(in the rows, 128 means zero)
The rows of Y fall into several groups, and each row is roughly a mix of its group's hidden directions.
Y, 150 rows:
array([[120,  79, 155,  83, 142, 147, 139,  80, 134, 135, 157],
       [161,  92, 113,  82, 115,  96,  98, 170, 104, 129, 126],
       [149, 152,  84, 126, 116,  82, 148, 180, 111, 150, 122],
       [170, 138, 172, 148, 133,  87, 104, 141, 120,  84, 151],
       [115, 108, 146,  91, 131, 153, 148,  97, 120,  61, 149],
       [ 80, 139,  99, 137, 119, 138, 136,  83, 137, 186, 139],
       [140, 123,  93, 133,  96,  98, 124, 199, 101, 138, 129],
       [146, 114, 113,  89, 101,  82,  99, 170,  98, 143, 109],
       [107, 134, 124,  77, 111,  69, 100, 101, 135, 155, 128],
       [142, 177,  96, 163, 107,  94, 119, 161, 133, 159, 105],
       [ 96, 159,  81, 116, 107, 145, 110, 178, 133, 104, 102],
       [153, 100, 113,  90, 136,  74, 149, 142, 147,  96, 160],
       [129, 132,  95, 135, 124, 195, 138, 123, 124, 115,  72],
       [163, 140, 110, 189, 115, 171, 105, 143, 118, 139, 101],
       [169, 114, 141, 132, 120, 118,  72, 140, 106, 177,  99],
       [134,  98, 147, 100, 149, 100,  96, 105, 126, 177, 172],
       [133, 105, 130, 106, 101,  63, 120, 173, 119, 154, 146],
       [ 96, 140, 149, 175, 149, 186, 140,  97, 129, 136, 148],
       [132, 153, 121, 130, 118,  81,  80, 161, 110,  81, 116],
       [ 94, 144, 117,  79, 105,  78, 117,  86, 113, 122, 130],
       [129, 113, 146, 176, 166,  92, 143,  80, 110, 153, 133],
       [106, 137, 133,  83,  99, 150,  78, 134, 122, 152,  82],
       [137, 147,  85, 165, 120, 168, 116, 186, 137, 140, 121],
       [102, 148, 101, 167, 113, 173, 105, 148, 127, 171, 100],
       [ 94, 128,  92,  65, 101, 119, 109, 113, 100, 153, 128],
       [159, 132, 138, 199, 142, 171, 147, 132, 142, 111, 140],
       [118, 165, 122,  86,  96,  95,  80, 125, 130, 127,  89],
       [154, 159,  91, 144, 121, 133,  99, 173, 104,  89,  98],
       [180, 133, 176, 145, 138,  92, 107, 114, 142,  87, 129],
       [179, 120, 126, 151, 147, 128, 112, 173,  85,  90, 134],
       [103, 120, 113,  75, 129,  83, 143, 138, 104,  86, 156],
       [114, 122, 162, 115, 155, 160, 126,  61, 134, 100, 153],
       [ 94, 128, 139, 127, 142, 179, 137,  74, 134,  90, 154],
       [153, 102, 165,  85, 126, 105,  80, 137,  94, 124, 106],
       [139, 133, 136, 136, 131, 182, 156, 132, 152,  60, 132],
       [156, 179,  89, 143, 132, 126, 106, 159, 107, 149,  87],
       [141,  98, 160,  74, 113, 111,  99,  90, 155, 107, 141],
       [ 89, 160, 144, 174, 136, 175, 151, 106, 152, 112, 142],
       [121, 145, 152, 208, 134, 124, 139, 134, 154, 158, 135],
       [114, 118,  93, 132, 131, 211, 141, 152, 131, 129, 129],
       [167, 110, 118, 113, 158, 106, 140, 104,  76,  86, 108],
       [102, 147, 158, 135, 145, 134, 151,  74, 151,  82, 157],
       [120, 124, 155, 163, 159, 175, 154,  92, 161, 155, 138],
       [125, 118,  90,  89, 125, 179, 122, 168, 109,  92, 114],
       [131, 124, 150, 183, 150, 187, 144, 110, 152, 105, 135],
       [115, 150,  84, 106,  97, 141, 102, 187, 116, 131, 104],
       [138, 132, 146, 195, 136, 169, 166, 143, 143, 153, 125],
       [166,  98, 131, 168, 132, 169, 123, 164, 112, 171, 124],
       [151, 134, 103, 147,  98, 149, 141, 156, 121, 191,  91],
       [132, 108, 118, 170, 115, 137, 118, 191, 143,  79, 128],
       [124, 128,  79, 100, 104, 118, 101, 172,  90, 157, 107],
       [135, 123, 130, 179, 135, 138, 128, 134, 132, 207, 133],
       [109,  94, 157,  72, 134, 143, 160,  86, 118, 125, 150],
       [ 80, 129, 123,  98, 118, 157, 152,  76, 129,  94, 152],
       [145, 116, 114, 154,  90, 194, 108, 114, 124,  99, 104],
       [ 99, 139, 124,  76, 112,  70, 142, 105, 123, 150, 151],
       [ 83, 117, 118, 113, 137, 175, 162,  85, 133, 163, 138],
       [158, 154,  88, 103, 118,  97,  88, 155,  97, 127,  96],
       [166, 105, 178, 172, 153, 156, 117, 115, 150, 104, 134],
       [125, 117, 145, 156, 136, 194, 148,  82, 154, 138, 146],
       [128, 131, 102, 134, 154,  88, 139, 178,  79, 161, 122],
       [141, 111, 101, 114, 138, 202, 128, 166, 153, 119, 120],
       [143, 171, 123, 187, 137, 139, 148, 143, 170, 153, 109],
       [126, 136, 111, 147, 107,  91, 140, 152, 161, 195, 108],
       [ 76, 158, 126, 101,  70, 128, 135, 140, 138, 113,  96],
       [ 97, 127, 138, 149, 141, 155, 187,  94, 162, 153, 149],
       [ 90, 131, 130, 153, 129, 155, 157, 117, 137,  73, 176],
       [ 84, 126, 133,  96, 133, 129, 164, 102, 150,  76, 160],
       [114, 123, 110, 130, 140, 200, 148, 140, 149,  80, 128],
       [114, 146, 160,  90, 133,  81, 142,  70, 138, 138, 144],
       [108, 140,  92, 119,  98, 135, 176, 152, 156, 102,  84],
       [118, 106, 126, 138, 164, 169, 175,  94, 143, 103, 164],
       [138, 120, 137,  82, 112,  65,  96, 152, 101, 142, 126],
       [115, 117, 101,  65, 103,  86, 123, 111,  93, 144, 135],
       [131, 157,  78, 157, 121, 128, 129, 179, 118, 172, 113],
       [143, 129, 156, 197, 157, 133, 138,  98, 143,  98, 150],
       [167, 111, 106, 161, 102, 178, 101, 135,  98, 140, 100],
       [105, 115, 140,  68, 134, 102, 123,  74, 124, 144, 157],
       [152, 163, 121, 204, 137, 152, 103, 139, 125, 114, 129],
       [ 76, 132, 129,  91, 110, 146, 148,  98, 165, 169, 118],
       [124, 128, 116,  95, 122, 132, 130, 146,  81,  56, 117],
       [133, 103, 129,  79, 122,  82,  88, 145,  83, 124, 126],
       [133, 139, 161, 151, 107, 145,  76, 127, 122, 180,  94],
       [164, 137, 137,  76, 108,  75, 105, 141, 117, 100, 114],
       [138,  91, 172, 144, 154, 160, 148,  95, 156, 145, 162],
       [146, 112, 106,  68, 103, 106, 128, 178, 126, 156, 119],
       [149, 137, 109, 180, 100, 179, 101, 134, 115,  99, 105],
       [185,  93, 163, 146, 116, 115, 119, 143, 152, 171, 138],
       [ 64, 156,  94, 108, 129, 164, 157, 121, 150, 125, 121],
       [147, 147,  71, 140, 111, 106, 146, 182,  97, 124, 118],
       [107, 115, 167, 114, 130, 112, 148,  61, 128, 108, 162],
       [165, 154, 126, 122, 126,  91, 113, 169, 142,  77,  95],
       [152, 137, 132, 164, 149, 196, 132, 102, 134, 101, 103],
       [126, 131,  94, 159, 144, 193, 108, 137, 118,  84, 132],
       [178,  99, 129, 163, 134, 165,  90, 122, 101, 158, 116],
       [179, 110, 159, 118, 125,  88,  99, 168, 109, 154, 125],
       [103, 116, 169, 116, 139, 124, 159,  59, 146, 125, 145],
       [146, 152,  98, 151, 110, 119, 100, 189, 134, 157,  95],
       [136, 114, 147, 160, 141, 207, 114, 143, 152, 116, 132],
       [162, 162, 148, 191, 127, 130, 157, 120, 167, 118, 123],
       [136, 152,  99, 185, 131, 137, 108, 166,  88, 103, 114],
       [105, 106, 155, 136, 145, 183, 157,  91, 162, 122, 152],
       [147, 168, 120, 158, 115,  73, 109, 167, 127, 123,  95],
       [151,  87, 131, 124, 128, 143,  77, 128,  66, 140, 125],
       [156, 152, 113, 190, 136,  93, 136, 172, 124, 145, 113],
       [111,  96, 104,  63, 135, 142, 118,  91, 119, 162, 137],
       [ 78, 110, 121,  94, 107, 159, 125,  90, 151, 170, 129],
       [172, 110, 138, 140, 110, 108, 101, 186, 116, 101,  96],
       [ 96, 144,  86,  99, 116, 113, 135, 145, 110, 193, 121],
       [140, 113, 178, 128, 139,  56, 114, 108, 120, 141, 141],
       [131,  96, 171, 161, 163, 150, 156, 104, 162, 107, 151],
       [160, 132, 106, 175, 149, 145, 126, 186, 105, 100, 129],
       [132, 149, 113,  95,  97,  83,  83, 147, 112, 147,  90],
       [ 90, 138, 124,  72, 123,  84, 135,  84, 133, 120, 151],
       [159, 136, 119, 116, 107,  61,  89, 146, 103, 139, 108],
       [145, 126, 153, 124, 131,  60, 106, 114,  80, 126, 102],
       [142, 109, 159, 171, 148, 176, 167, 103, 136, 109, 152],
       [126,  98, 172,  75, 125, 123, 128,  80,  95, 127, 136],
       [ 94, 117, 142, 108, 149, 146, 159,  74, 138,  87, 158],
       [153, 105, 143, 170, 154, 186, 140, 160, 155, 138, 135],
       [100, 127, 132, 150, 148, 194, 153,  93, 156, 139, 111],
       [142, 125,  93, 105, 104, 107, 124, 181, 102, 176, 110],
       [134, 114, 151, 115, 148, 135, 160,  67, 140,  77, 145],
       [141, 152, 125, 101, 100,  64, 104, 164, 125, 155, 113],
       [126, 108, 152, 141, 103, 104, 120, 195, 119,  81, 127],
       [193, 125, 131, 128, 131,  86, 124, 178, 107, 113, 131],
       [162, 158, 120, 133, 126, 101, 100, 189, 129, 102,  95],
       [118, 145, 138, 173, 112, 193, 129,  98, 159, 110, 123],
       [104, 145,  75,  81, 102, 121, 123,  94, 111, 158, 118],
       [112, 156,  96, 161, 112, 154, 146, 145, 179, 171, 128],
       [143,  98, 122, 123, 177, 134, 174, 101, 144, 111, 175],
       [ 70, 144, 153, 157, 113, 148, 129, 163, 148,  90, 146],
       [ 86, 114, 141,  95, 106, 130, 132,  76, 152, 175, 126],
       [137, 104, 184, 123, 153, 119, 123,  76, 150, 126, 166],
       [100, 163, 170, 125,  88, 134, 107, 107, 172, 152, 112],
       [123,  72, 142,  70,  96,  95, 125, 137, 114, 132, 127],
       [119, 124, 117,  86,  88,  95, 110, 119, 110, 187, 111],
       [ 86, 159, 130, 160, 157, 137, 159, 119, 138,  81, 161],
       [ 73, 148,  91, 101, 127, 148, 151, 114, 115, 176, 127],
       [ 90, 143, 144, 151, 146, 168, 173,  97, 169, 123, 139],
       [ 72, 131, 132,  79, 103, 123, 129,  84, 130, 116, 156],
       [ 66, 144, 110, 154, 124, 175, 153, 107, 149, 114, 140],
       [184,  89,  90, 144, 101, 112, 138, 149, 131, 146, 158],
       [108, 123, 120, 150, 153, 202, 142, 103, 124, 161, 141],
       [110, 141, 107,  84,  97,  65, 124, 160, 112, 133, 120],
       [158,  97, 156, 146, 124, 172,  76,  97, 130, 138, 107],
       [131, 166, 162, 191, 138, 134, 127,  91, 157, 114, 126],
       [ 73, 169, 127, 148, 125, 154, 142, 118, 135, 163,  86],
       [157,  99, 165, 190, 142, 157, 142, 137, 150, 132, 150],
       [122, 126, 110,  99, 108,  88,  95, 145,  84, 179, 119]])
Here is one row of each group, with its name. Which group are the others in?
[146, 146, 132, 113, 152, 100, 160, 189, 144,  90, 105] : W
[118, 148, 132, 106, 111,  90, 126, 134,  89,  59, 119] : U
[133, 168, 112, 149, 121, 111, 141, 140, 176,  66, 120] : D
[135, 185, 120, 153, 123,  89, 123, 153, 129,  73, 129] : K

[183, 144, 104, 182, 115, 143, 100, 148, 136, 113, 105] : D
[128, 103, 148, 182, 143, 178, 150, 118, 155, 106, 154] : K
[158,  75, 150, 122, 136, 165,  93,  96, 105, 153, 130] : D
[175, 125, 151, 131, 116, 102,  95, 163, 106,  82, 105] : K
[165, 112, 142, 101, 115,  70, 100, 155, 111, 164, 119] : K
[ 98, 151, 147, 129, 110,  67, 131,  73, 133, 137, 142] : U
[144, 159, 145,  93, 135,  69, 131, 144, 138,  83, 105] : W
[155, 151, 104, 132, 125, 104, 111, 184, 109,  90,  89] : U
[148, 115, 129, 105, 124, 109,  90, 197,  94, 128, 112] : U
[126, 112, 174, 130, 145, 145, 140,  71, 155,  85, 143] : K
[159, 102, 139,  52, 118, 119, 123, 101, 109, 113, 139] : U
[116,  74, 152,  85, 136, 146, 127,  84, 128, 163, 138] : K
[124,  91, 145, 145, 122, 197, 105,  97, 122, 116, 102] : D
[111, 132, 102, 159, 112, 174, 128, 132, 108,  63, 114] : D
